In the rows, zero is written as 128.
One turn sends every row of this set to another row. A few are shown first. Where does it send the rows asked after them?
libu: [152 130 148 127 129 120  99 120 147 138 122 124 141 153]
Nebu: [153 154 145 122 144 153  86 152 123 139 107 166 131 122]
Zubi: [151 151 161 116 132 140 108 148 142 158 127 165 123 132]
Goza: [140 154 157 138 122 152 102 128 142 113 139 142 128 131]
ril: [145 144 161 122 128 134 113 148 141 160 129 164 127 133]
nem: [133 161 156 150 123 145  93 121 126 116 126 134 128 133]
sesa: [140 158 155 144 127 152  90 123 131 110 130 138 135 133]
logiz: [147 146 145 120 125 120 109 163 115 147 103 138 126 117]
Ruti: [149 134 143 132 137 121  94 115 143 140 111 124 138 152]
Kilop: [152 158 147 117 108 119  69 147 122 123 116 123 128 145]
daza: [153 126 138 118 127 117 109 127 142 134 114 121 137 143]
Rafu: [148 161 151 121 110 119  64 140 127 133 118 129 122 150]
Tuzet: [156 154 142 116 144 151  94 150 121 139 101 160 128 119]
nidat: [148 147 150 118 123 125 115 160 119 149 108 140 120 114]
fosep: [157 163 143 108 115 132  67 150 127 118 115 134 127 143]

nem -> Ruti
nidat -> Tuzet
Where do these go?
fosep -> Goza
libu -> Kilop
ril -> logiz

One turn sends every row of this set to another row. A few are shown first. Where does it send the rows asked after them?
dimav: [141 146 132 148 143 122 124 116 134 138 131 154 162 136 131 143 148 114
 109 122 129 104 118 137 154 128 130 127 114 138 116]
dalob: [129 140 141 125 110 108 122 149 143 121 126 140 131 147 123 129 157 121
 140 114 127 141 148 118 145 129 119 102 111 115 123]
sase: [136 128 124 144 114 114 135 135 121 120  94 129 131 115 119 114 112 130
 126 109  93 132 130 105 149 105 142 135 129 113 119]
sovot: [148 129 128 143 116 136 125 136 127 106 121 135 127 114 114 114 115 147
 118 114 109 137 121  99 159 117 125 132 140 112 130]
fise: [140 133 138 137 112 104 116 127 121 126 111 147 146 144 112 151 149 117
 129 118 110 123 154 108 154 130 114 106 112 122 115]
fuvi: [128 152 136 142 132 117 120 130 151 140 122 145 147 134 133 133 157 115
 118 132 133 112 127 144 136 115 150 111 122 138 111]
fug: [138 152 135 150 134 123 121 126 130 143 123 141 137 129 130 136 146 107
  91 147 129 115 119 142 138 122 133 118 143 144 128]
timo: [139 130 119 150 121 137 126 136 127 105 114 127 119 116 125 112 120 142
 123  99  97 133 123 102 166 111 124 136 126 123 126]
kepa: [135 164 137 139 123 122 130 128 149 134 122 141 146 131 136 123 162 111
 107 129 134 120 110 149 154 132 119 129 120 146 116]
boto: [143 132 117 153 120 139 127 129 127 106 118 136 125 115 119 116 119 139
 122  98  98 134 123 102 164 110 126 142 128 118 121]
nez: [144 133 140 134 111 109 116 129 121 123 118 147 145 143 111 149 150 122
 125 121 115 125 149 106 159 136 105 105 115 123 120]
vafug: [139 150 139 130 138 123 128 130 146 132 135 151 153 143 138 129 153 121
 116 127 137 111 111 146 145 132 128 123 123 131 124]
rimer: [122 125 131 133 141 108 138 123 115 140 127 142 114 107 129 133 141  99
 109 135 109 148 137 125 147 134  94 120 133 123 126]
birat: [139 138 126 149 101 116 135 135 129 120 100 128 129 102 111 108 117 127
 116 117 105 149 127 105 154 112 136 137 134 118 116]
Tig: [141 137 131 142 105 126 133 144 136 112 117 128 123 107 115 103 120 139
 118 117 116 152 121 105 154 116 131 132 139 113 127]
sur: [129 157 127 155 138 121 127 124 147 140 129 146 149 129 137 134 158 106
 115 115 131 118 123 143 152 119 141 126 105 145 108]
puse: [135 134 116 147 119 132 132 135 134 110 110 135 122 118 123 112 119 133
 133  96  97 137 129 109 148 100 143 139 126 109 117]
botu: [135 153 128 141 147 134 127 130 138 134 136 145 131 144 147 128 149 108
 106 125 126 113 112 151 137 121 128 130 134 133 134]
pul: [117 125 128 135 150 120 134 129 125 134 143 141 105 109 134 130 145 105
 116 126 115 152 139 126 148 129  98 115 128 123 129]
Pone: [111 131 123 131 141 114 133 125 127 135 116 138 100 116 137 130 152  97
 122 123  96 142 144 135 134 117 105 118 132 125 116]
tibem: [134 129 119 142 122 129 130 138 129 110 105 129 122 122 128 111 118 138
 132  98  93 130 128 107 151 102 139 135 126 113 122]
rovo: [137 131 132 142 110 120 134 149 130 116 114 123 125 106 118 104 115 140
 119 119 115 149 124 102 156 116 134 127 134 117 132]
Gemo: [135 134 127 147 107 111 139 141 124 122  99 122 129 104 117 106 115 128
 119 114 105 149 127 105 156 112 137 136 127 119 121]
pezu: [144 126 129 146 118 132 125 141 124 109 118 127 125 111 117 113 116 147
 115 115 108 136 123  97 165 117 125 127 136 120 132]
voku: [118 119 125 136 155 126 123 124 122 131 138 145 105 115 133 140 145 111
 119 126 106 136 145 122 142 121 104 107 134 122 126]
zusa: [136 160 128 153 134 132 126 126 135 136 130 138 129 131 140 127 154 104
  92 132 127 121 110 148 150 126 118 132 134 149 129]
pesi: [118 124 132 123 139 105 137 125 119 139 117 142 110 115 132 132 142 100
 118 135 103 142 142 132 131 126 103 115 140 115 123]
pusov: [130 156 122 160 142 119 133 123 131 148 125 143 138 129 141 133 146  91
 102 123 123 122 121 149 143 115 140 135 120 143 120]
Fabov: [116 125 120 142 148 122 124 116 119 132 121 141 103 114 133 140 149 102
 117 123  92 134 147 126 143 117 101 116 130 130 116]
Gal: [127 155 131 150 138 118 128 135 139 147 128 140 133 130 138 128 147 100
 104 137 133 125 123 149 130 114 149 119 133 137 126]
nuze: [129 139 136 127 116 112 122 145 142 119 127 143 131 151 126 133 158 121
 145 106 121 136 149 119 146 125 120 105 106 114 121]
sepu: [134 147 129 145 108 114 125 134 133 120 123 137 132 137 123 135 162 109
 129 101 115 142 145 115 170 133  99 120  96 133 114]
Muleg: [138 131 124 145 110 119 131 132 126 119  98 135 131 113 114 117 114 131
 126 111  97 136 133 106 144 103 147 134 134 109 116]
kanu: [137 156 138 144 122 115 120 120 140 140 110 144 153 130 125 137 158 113
 102 140 127 108 121 142 147 126 131 117 129 147 111]
Zerar: [138 146 126 149 150 125 127 118 124 142 127 151 144 141 139 142 140 102
 103 126 117 105 119 145 138 117 135 132 129 134 127]
pateb: [131 149 132 145 102 106 127 135 133 125 115 136 133 134 120 134 161 105
 129 106 116 146 147 116 166 132 106 118  97 134 110]

rovo -> pezu
zusa -> botu
dalob -> nez
Where do these go?
pesi -> rimer
sovot -> boto
fuvi -> kanu

One turn sends every row of this set to another row. A few are shown first. Where does it send the rows asked after them?
Nekez: [145 127 124 136 112 122 134 132 151 162 122 115 113]
tok: [138 139 146 125 114 123 136 145  94 134 122 120 115]
Mipi: [139 113 143 127 121 131 122 112 129 125 117 143 132]
Kem: [141 127 124 135 103 115 132 139 151 161 125 116 118]
kuf: [141 120 119 132  98 120 136 135 156 153 125 120 119]
Beg: [138 123 114 123 105 120 124 131 103 164 113 137 127]
Gasu: [134 133 141 129 113 112 113 147 147 120 133 126 124]
ditis: [140 133 100 128 131 119 137 151 124 110 134 131 117]
zaba: [141 121 116 102  96 136 130 134 107 129 122 145 119]
mor: [133 133 127 110  95 118 119 148  99 139 125 139 125]
Vove: [143 113 113 123 106 132 151 141 103 124 122 116 128]
Meki: [137 138 106 132 135 114 134 156 120 116 134 129 119]
zikid: [142 121 111 122 111 128 127 125 103 163 110 137 123]
padig: [144 118  87 124 114 123 123 146 142 126 118 127 118]
Duge: [143 120 131 113 100 139 148 135 107 116 122 129 115]
loneb: [134 127 139 119  94 121 139 147 101 122 126 125 121]
Vaki: [136 126  96 130 110 108 115 158 137 132 120 124 124]
gezil: [140 116 108 118 102 129 130 126 108 157 113 141 125]
Radev: [138 136 124 120 114 117 125 136 154 108 126 113 121]
Fof: [141 144 129 126 131 118 123 134 147 116 122 108 115]
soki: [134 132 119 125 128 112 120 104 106 130 134 130 117]
ran: [141 141 132 117 119 125 118 139  93 149 119 134 115]
tizi: [136 134 103 129 128 113 136 156 123 111 136 132 121]
Lizo: [148 127  93 130 131 127 121 143 138 136 113 123 111]
Memur: [138 121 148 133 129 125 117 116 124 131 116 138 131]
Bekez: [142 127 124 132 120 122 142 148  94 137 119 108 127]
Tepo: [129 125 115 120 108 107 122 109 111 121 140 135 124]
temen: [140 120 127 131 115 123 129 130 143 168 123 122 106]
Kema: [148 130 120 108 121 142 130 127 102 139 116 141 109]
fazop: [135 112 123 125  96 119 132 134 148 159 127 127 113]
bupug: [136 118 110 119  97 122 126 130 107 158 114 140 129]
Zopi: [146 121 119 132 107 127 140 129 155 156 122 119 112]
Repim: [147 121 117 127 123 135 150 139  99 131 117 112 122]
bipig: [128 132 121 126 116 103 117 112 106 130 138 131 123]
vam: [148 131 138 120 120 140 145 132 100 128 118 123 108]
muze: [141 136 103 131 138 119 136 151 122 114 132 130 116]
laled: [141 140 144 133 135 120 114 139 144 128 128 123 114]
vob: [135 119 128 131 104 114 126 138 144 166 125 123 113]
zefad: [141 112 121 125 106 130 135 127 148 159 123 126 107]
pimim: [147 129 134 126 132 136 123 129 151 117 127 129 110]
Zovu: [142 137 123 120 125 124 128 131 151 110 124 111 115]
dobud: [137 143 131 126 119 111 121 140 147 113 126 110 121]
ger: [132 120 150 132 117 117 114 122 124 130 119 140 137]
vuno: [134 113 144 128 110 122 119 120 128 123 120 143 137]
vuzem: [142 136 100 136 129 112 112 152 132 142 116 118 117]
Fel: [135 123 113 120 118 117 125 102 112 123 136 136 118]
nugo: [139 121 130 121 111 127 121 137 155 109 132 132 119]
Kudo: [137 120 120 127 102 119 144 152  98 128 123 113 133]

temen -> zefad
padig -> Vaki
Where do these go?
Fel -> Tepo
Radev -> dobud
pimim -> nugo
ger -> Memur
tok -> vam
muze -> ditis
Nekez -> Zopi
ran -> Kema
Vove -> Kudo
bupug -> Beg

